The rows below fall into families. The same turns and mirrors carry the whole set onto itself and the rows of a family onto each other. For each named row, which other rows are in its family? Write them in the order they are listed.
These 32 rows form 4 families of 8 rows each.
zege: [ -2  -5   3  10 -24 -18 -32  -3   7  14 -16  14  -7   1  12  -5  10   1
  -4   2  -6 -16   5  20  -2  -2   0  -7]
rozol: [ -9  -6 -27  20 -19 -17 -37   6  11   1  -6   6  -2 -16  25 -15   2  -3
  -1 -10  -3 -16  15   8   7   2  22   0]
Vofu: [ -7 -18 -19 -24  -2  25 -16  -7  -5   0  11  13   1  -1   9 -12  12  16
  -8  -9   8   8   1   5  -1 -17  15   1]
pobub: [-14  -7 -28   5 -24 -13 -21 -13  10  -4  -7   3 -13 -17  20  -6  23  16
 -11  -6 -15 -13  13 -14  -4  -6   9   6]
tevu: [-12   3 -13  12 -21 -18 -26  -9  10 -11  -5   1   2 -22  19  -3  16   3
 -12 -22 -11 -11  28  -7  16  -1  12  11]
leg: [ -4   3  -6   6   7  12  -7 -14   8 -10   3   1   7  -6  -2  13   7 -12
  -5 -28   4  11   1  -2   9 -11  38  -3]
Narid: [  2   5   6   7 -32 -14 -31  -2  14   6  -7  12   9  -1  18  -7   1  -3
 -18 -13  -5  -3   3  19   8 -12  -4  -2]
Zafu: [ -6 -11 -13 -12  -9  22 -15 -24   0   8 -12  23   4   7   5  -5  21  16
  -8  -6   1  -3   5  -5  -3 -13  30 -20]
teru: [  0  -4  -5  14 -18 -11 -19  -7  15  10 -17  14  -8   3  18 -12  14   8
 -10  -3 -19  -7 -10  12  -6  -7  -9  -8]
Dap: [ -4 -11 -21 -16   5  22 -12 -11   6 -12   4  18   7   7  12  -6  24   9
   1   0  10   1   2  -2   1 -22  16   2]
Fal: [ -2  -8   9 -19 -14   5 -17 -19   3   0   1  14   6  12   4  -3   3  11
 -11  -8  10   5   8   0   5  -6  37 -26]
bedu: [  0  -8 -31  19 -11 -12 -22   3  17  -1 -12   7 -10 -11  25 -23   8   0
  -1  -7 -18  -6  -2  -9  -1   2   7  -2]
bab: [  0 -17  -2 -21  -6   4  -9  -7  15 -12  16   7   3  14   2   7   7   2
  -1  -4  11   4  -6   1  -8 -13  21 -15]
zamik: [ -8   4  14  13 -30 -24 -23 -15   6  -7  -1   6  -5 -11   8   2   6   5
 -14 -17 -10  -1  18   6  11   0   6   3]
tegop: [ -6  -4 -10 -21   4  12  -6 -12   7  -4  -1   5  -7  10   8   5  18   5
  -9  -1   9  11  -2  -6  -3 -25  27  -2]
kas: [  2   0 -20  12 -26 -15 -33   8  17  -5  -1   4   9 -17  27 -17  -4 -13
 -10 -18  -4  -2  13   0  13  -4  13   2]
Gabev: [  4 -17 -26  21 -19  -1 -21   1   3   3 -10   4 -12 -11  28  -5   1  -1
  -2 -10 -15  -7   4 -17  -6  -1  -1  -8]
gifa: [  1 -18  -1   3   8  12 -13 -10   6  -4  18  -1   7  -1  -6   4   8  -8
  -1 -35  -5   2   2   3  11   2  19 -15]
Gor: [ -9 -12 -21  19 -16 -12 -28   2   9  10 -16  14 -16  -6  20 -14  11   5
   4   3 -12 -16   7   7  -5   1   9  -4]
miko: [ -9  -9 -20   4   6  20  -9 -16   5   0 -12  17  13  -6   8  -4  16   9
  -1 -26  -6  -6  13  -9   4   0  40 -16]
kemok: [  2   0   5  11 -20 -12 -30  -6   2   0  -2   1  10  -2  35  -2  -3   8
 -20 -16  -3  -4   8  17  11 -13  -7  -5]
peb: [-12  -5  -1   7 -33 -20 -19 -17   8  -1  -4   7 -21  -6   8   0  11  18
 -13  -1 -13  -5   3  -1  -9  -4   4  -3]
Baz: [ -3   1  -3  11 -26 -22 -41   1   9   5  -6   6   8  -9  18  -5   2  -6
  -9 -11   2 -17  13  22  11  -1  13  -4]
Togu: [ -3  -2   4 -15  -1   2  -3 -10  12  -8   6   0   1   4   1  16   3  -5
  -7 -15   8  12  -5   2  -5 -15  33  -9]
Nirem: [  9  -7  -2  19 -15  -7 -27 -13  -5   7 -14   3  -9   3  22  -3   7  10
 -12  -5 -11  -6  -7   2  -1  -4 -15 -12]
tusu: [  2 -25   1 -23  -4   8  -8 -11   3  -7  22   6  -3   2   4  -4  -2  -2
   3 -12   2   8   0   5  -2  -9  18 -15]
zevig: [ -7 -11 -21   2  11  29 -21  -8  -2   2   8   6  11  -3   0  -4  22   9
 -12 -33   2   2   3   3  12  -7  16   1]
tukar: [ -7   1 -22   1  12  23  -9 -15   4  -5  -4   6   0   0   6   3  24   0
  -7 -15   5   9   4  -8   9 -21  32   4]
dut: [ -5  -1 -18  12  13  26 -14  -9   3 -14   2  16  16  -3   2  -1  18   4
   0 -24   7   5   2   1  11  -7  24   6]
vinu: [ -1 -11 -20  13 -24  -6 -25   7  10  -5   2   1   7 -16  40  -5  -9  -2
 -10 -21  -7  -7  19  -2   6  -9   6  -2]
Tasid: [  0  -7   1   7   1   9 -13  -5  13 -16  14   4  14   3  -8  11   2  -3
  -2 -29   8   7  -7   3   3   3  27 -10]
Dunu: [ -6  -7   1  -4   2   3 -12 -10   9  -8   1   9  16  -2   8  -1  -1   5
  -5 -29   3   4  16  -3  11   6  47 -21]

The rest of the family of Togu: zege, rozol, leg, tegop, Gor, Baz, tukar
The rest of the family of vinu: Vofu, Gabev, gifa, kemok, Nirem, tusu, zevig

